One turn sends every row of this set to another row. A few are shown first. Where does it send the rows asked after them?
Z_100: [  8   4  15 -10  -8  -4   8 -57  29   5  -6  -5 -38  10  -7  -1  24 -18
 -39  25  12   9  30  17  -3  -7 -11  -6   2   6 -10  40  37  19  15 -21
  -5  16  -1 -63   3  12]
Z_881: [-27 -20  -9 -28  21   3  16   2  12   6 -59  -1 -24 -10 -21 -30  -4  39
 -28  -8 -21 -10  -7 -41  -6  29 -14  -5  18  -7 -14   8  64   6  28 -29
  -6 -18  28   2   7  -8]
Z_483: [ 24   1   0  -5  -9  -6   7 -54  36   0 -11  -8 -50  -3   0  -4  14 -20
 -45  26  15  17  19  23  -6 -13  -6 -11   6   9 -18  43  33  17  18 -15
  -1   4  -1 -50  -3   8]
Z_451: [  3 -27  24  59  -4  13  10   9  12  42  16 -17  10   3   8  -4  29 -21
 -10 -14   9  23 -21  11 -27  -1 -20  18 -21  13   5 -45 -38  14 -12  46
  10  12 -13  15   7  17]
Z_407: [ -4   3 -30  16  22  13 -21  47 -33 -24  13  40  21  -8  -3  -3 -22 -17
   3 -16 -16 -28 -17 -21   3   0   4  -1 -10  -3  12 -27 -40  35 -12  11
  16 -10   5  59  -9 -16]
Z_736: [-10   4 -23  15  24  13 -26  41 -38 -17  18  42  26   0  -8  -2 -22 -13
   1 -18 -20 -37  -7 -20   4   4  -1   1 -11  -4  17 -24 -39  41 -12  15
  15  -4   3  50  -6 -17]
Z_276: [-23   6 -13   8  23  13 -19  49 -41 -14  20  38  38   0  -9  -4  -2 -13
  11 -17 -20 -32 -15 -32   7   6  -3   2 -16  -4  25 -35 -33  31 -20  -1
   9   3   8  42  -1 -15]
Z_752: [-18   9 -19  12  21  10 -16  57 -35 -21  15  35  35  -7  -6  -5  -3 -15
   8 -15 -17 -27 -24 -31   6   0   6   0 -16  -1  22 -37 -34  25 -21  -3
  12  -1  11  49  -4 -16]
Z_122: [-27 -21  -3 -29  21   2  12  -7   8  12 -54   2 -21  -1 -22 -24  -9  37
 -28 -10 -21 -20   7 -35  -4  33 -20  -7  18 -11 -12  11  62  12  32 -25
  -6 -12  24  -1   7  -7]
Z_923: [-22  26 -13 -16 -41 -10 -14 -15  -4 -22  22 -16  49 -25  -5  41  -4 -18
  35  -7  23 -10   8  28 -19 -37  11 -10  41  -8  34  41   8 -10 -23 -29
 -11   2  21  12 -24 -15]
Z_406: [-17  24 -20 -12 -40  -8 -14 -17  -1 -20  22 -17  40 -25  -4  43 -13 -19
  32  -6  23 -13  11  33 -18 -38  11 -10  44  -9  29  45   5  -8 -18 -24
  -7  -4  18  16 -29 -16]
Z_875: [ -9   6 -30  15  20  12 -18  56 -31 -23  13  38  27 -13  -2  -6 -10 -16
   5 -15 -17 -23 -27 -28   4  -1   6  -2 -15  -1  14 -31 -36  27 -16   4
  15  -8   8  55  -9 -18]
Z_768: [-18  24 -19 -14 -40 -11 -13 -14   0 -21  22 -15  38 -28  -4  42 -10 -20
  31  -6  25  -7   7  31 -21 -39  11  -9  43  -7  28  42   7 -11 -21 -28
  -6  -6  19  16 -26 -15]
Z_86: [-20  23 -14 -15 -39  -9 -17 -20  -2 -18  25 -14  45 -21  -4  42 -10 -18
  32  -7  21 -13  13  33 -19 -35   9  -8  44  -9  30  45   7  -6 -18 -26
  -7   1  18  13 -26 -16]
Z_834: [  2 -26  23  58  -4  11  13  14  12  38  16 -19   8   4   7  -5  29 -21
  -8 -14   9  23 -21  11 -28  -1 -19  18 -23  13   7 -45 -40  12 -11  46
  11  12 -11  16  10  14]
Z_837: [-29 -19  -5 -32  22   1  16  -3   8   8 -57   1 -19  -6 -23 -26  -5  36
 -26  -9 -22 -15   1 -39  -6  33 -18  -7  19  -9  -8   7  64   7  29 -29
  -8 -13  24  -6   7  -4]
Z_72: [ 13   7  -2  -6 -11 -10  25 -26  45 -11 -15 -15 -39 -19   3 -11  41 -23
 -37  32  17  33  -9   8  -5 -17   2 -13  -3  10  -9  25  41 -14   8 -44
  -6   3   9 -48   0  10]
Z_662: [-17   4 -15  13  22  15 -24  40 -43 -13  21  42  34   4  -8  -1 -13 -11
   6 -18 -19 -36  -3 -25   5   7  -5   3 -13  -4  22 -31 -38  42 -17  10
  10   4   7  43  -2 -17]
Z_896: [  4 -25  22  59  -4  10  12  12  13  40  12 -20   9   1  10  -4  30 -21
  -9 -12  10  26 -24  13 -28  -1 -17  19 -21  15   6 -45 -38  11 -11  47
  11   8 -13  18   7  14]
Z_289: [-22 -22 -10 -27  23   3  10  -7   9   8 -57   5 -25  -2 -22 -23 -16  39
 -31 -11 -20 -18   6 -33  -6  33 -20  -7  22  -9 -17  13  60  14  33 -19
  -4 -19  22   1   5  -7]
Z_664: [  1  10  13 -12 -12  -8  25 -33  34  -1  -8 -15 -27  -8  -5  -9  51 -20
 -34  31  13  25   1   2  -4  -9  -2  -6  -7   8  -3  20  43 -10   2 -48
  -9  18   9 -62   8  14]
Z_779: [ -6   7  19 -12 -11  -5  14 -47  27   7  -4 -13 -27   5 -10  -5  42 -18
 -33  27  12  16  22   8  -2  -4 -10  -5  -6   6   1  28  43   7   8 -39
 -11  21   3 -72  11  13]
Z_225: [-21 -22 -14 -27  21   2  17   1  16   2 -62   2 -26 -12 -19 -27  -9  39
 -31  -9 -19 -10  -7 -36  -6  28 -14  -7  19  -9 -17  12  64   6  31 -27
  -4 -22  24   5   5  -7]
Z_945: [  6 -26  20  61  -2  12  12  11  14  37  13 -20   8   0   9  -5  27 -20
  -7 -13  13  23 -22  14 -28  -2 -18  17 -21  14   4 -46 -39  14 -10  47
  14  10 -12  20   7  15]
Z_362: [  6 -29  21  60  -5  11   8  11  12  40  14 -17   7   3   9  -5  26 -21
  -8 -15  11  23 -18  14 -26  -1 -21  18 -21  14   3 -41 -40  16 -11  50
  11   8 -12  17   7  15]
Z_589: [-19 -23 -15 -28  23   2  12  -1  14   7 -58   3 -28 -10 -19 -28 -16  37
 -32  -9 -18 -15  -2 -34  -7  29 -15  -9  22 -11 -19  16  60   9  32 -20
  -3 -20  24   6   2  -9]
Z_540: [-23  23 -12 -16 -39 -12 -16 -18  -6 -17  23 -15  48 -24  -6  42  -8 -16
  35  -5  21 -14  13  31 -20 -36   8  -8  41  -7  32  42   9 -10 -20 -29
  -8   1  19  12 -25 -15]
Z_809: [ 26   2 -11  -3 -12  -8  18 -37  46  -9 -17 -12 -50 -16   3  -8  23 -24
 -43  30  18  28   1  19 -10 -17   1 -12   4   7 -18  38  35   1  15 -28
  -1  -4   5 -41  -6   9]
Z_568: [  2 -26  24  59  -3  11   9  10  11  39  14 -17   8   4   8  -2  29 -20
  -7 -12  10  22 -20  13 -28   0 -19  18 -20  14   4 -45 -41  15 -10  51
  11  11 -12  15   7  14]
Z_856: [-20  24 -17 -13 -40 -11 -12 -14  -1 -22  22 -15  45 -28  -3  40  -4 -19
  32  -7  23 -10   6  30 -19 -34  12  -8  41  -5  30  40   8 -14 -24 -32
  -7  -1  18  16 -28 -15]

Z_276 -> Z_752
Z_923 -> Z_856
Z_122 -> Z_837
And these:
Z_809 -> Z_483

